Families of rows that turns and mirrors carry onto each other, the same ones carrying the whole set onto itself: the rest of each named row's family, in list order
3 families of 6 rows
Puziv: [-18.7   6.8  -6.6   1.2  -4.9  -9.9  -7.4   2.5  15.2   3.1 -11.3 -21.5
 -36.8  -1.4   8.1 -12.0 -27.5  11.3 -12.7 -16.6  10.7 -10.5   1.7]
lufaz: [ 12.9  -4.5  18.9  -1.2 -12.3  -2.9 -14.0 -18.6 -32.6 -24.8 -27.1  15.1
   5.1  16.4  -6.8  -8.8   2.7   0.9  27.6 -12.4  12.5  15.3  -5.5]
fina: [-18.4   7.6   4.0  18.1   5.5  32.0 -20.4  17.9   9.2  -5.2  -0.2  -7.4
  17.0  11.5  22.8  -1.0  13.8   6.8  13.5  21.7  -1.0 -19.2  15.8]
pavan: [ -9.8  -4.9  -4.9 -13.8   0.6   5.9  -5.4  12.7   0.1  -3.4  -9.1 -22.7
 -38.2 -11.7   7.0 -13.1 -28.0  13.5  -4.8 -15.4  10.6  -8.0   6.0]
Lasi: [ 16.0 -13.1   7.5  -7.5   0.7   4.9 -17.7   9.0   3.2  -7.6   1.6 -29.2
 -40.6  -6.5   0.1 -14.3  -7.8   1.9 -19.7  -7.4  10.4 -13.9   3.7]
lagov: [  3.2  -2.2 -10.8 -22.7   2.4   7.0 -15.6   3.6 -10.4 -13.8 -11.7 -31.2
 -35.0  15.4  10.8   2.3 -31.1   5.4 -18.0  -7.6   7.3 -13.6   8.2]
Mar: [-12.8   4.3  -9.9  23.3 -10.2   9.0 -39.8  -6.9  -3.1   9.4  -2.6 -18.6
  22.8   2.2  -4.7   1.4  14.9  17.9  24.6  19.3  -1.6 -13.3  20.3]
Fod: [-20.3  -4.2   2.5   7.9  -4.3  28.5 -21.1  -9.3  -9.8 -23.8   5.9 -14.7
  20.2  -2.5  11.8  -1.2  23.2   9.6  -1.2  30.9   4.0 -12.7  20.9]
rebot: [ -2.7   2.1 -15.1  -5.0   0.7 -19.7 -21.4  -8.7   2.9  -3.9 -14.1 -24.9
 -34.4  15.6   7.5   9.6 -22.6  13.3 -22.8  -9.2   8.7 -16.2   4.4]
fon: [-17.5   9.1  -3.0  15.9 -10.6  29.0 -37.7   3.9 -15.2  -2.2   1.9 -15.9
  20.9   7.5   4.7  -6.2   8.6  10.3  20.4  29.7   2.4 -11.6  21.1]
gisal: [  2.5   4.6   2.4  12.4  -5.3  -5.9 -12.0  -4.5  23.5 -10.8  -4.4 -36.0
 -36.4  12.5   5.3 -17.1 -17.3   0.5 -16.5  -4.3   9.6 -18.9  -8.0]
vure: [ 23.9  -4.6   6.0 -10.5  -3.0 -16.0  -8.6 -19.2 -20.1 -11.4 -27.0  16.8
  10.0   6.4   6.3  -2.9   3.6 -16.8   9.0  -6.3 -12.5  10.2 -12.6]
Nupa: [  2.5  14.4   9.1  -3.9  -8.6 -17.3  -8.5 -17.9 -23.6 -28.5 -21.9  16.3
   3.2  20.1  22.6 -15.4  -1.9 -24.5   5.1  10.1   1.4   2.7 -19.8]
safev: [  1.8  24.4   2.8   2.8  -8.0 -14.8 -10.3  -9.1 -23.8 -28.7 -22.4   6.9
   8.6  23.5  21.3   1.2   3.1 -24.6  14.2 -17.4  15.2  15.9  -5.1]
Dofaz: [ -6.1  -8.4  -4.4  16.8   9.0   9.8 -22.9   6.5  17.7  -0.7  -3.3  -9.3
  16.6  -1.1  12.1   5.2  20.3  21.5  31.5  16.7  -3.3 -23.1  14.7]
Puba: [-13.6  -4.5  -6.8  20.8  -6.9  15.5 -16.2 -25.2  12.2  -9.8  -5.8 -19.8
  27.6   0.9  -0.9   5.0  22.6  17.3   6.8  19.3  -9.5 -11.4  14.7]
Letil: [ -4.2  11.9  20.3  19.0 -17.3  -9.6 -12.7 -18.7 -24.4 -21.0 -27.6  21.2
   6.8  28.3   1.0  -8.6   3.2  -9.1   6.1 -10.2  15.9  13.5  -6.3]
til: [ 17.7   9.2  -0.6  -8.0  -2.4 -19.5 -12.4 -12.2 -27.7 -22.5 -26.1   7.4
   7.7   9.9  11.1   5.6   8.2 -14.7  25.0 -23.3  11.2  17.7  -1.8]

Which other rows belong to the same family as Nupa? Lasi, Fod, gisal, vure, Puba
Which other rows belong to the same family as fon? Puziv, pavan, Mar, safev, til
Which other rows belong to the same family as Letil? lufaz, fina, lagov, rebot, Dofaz

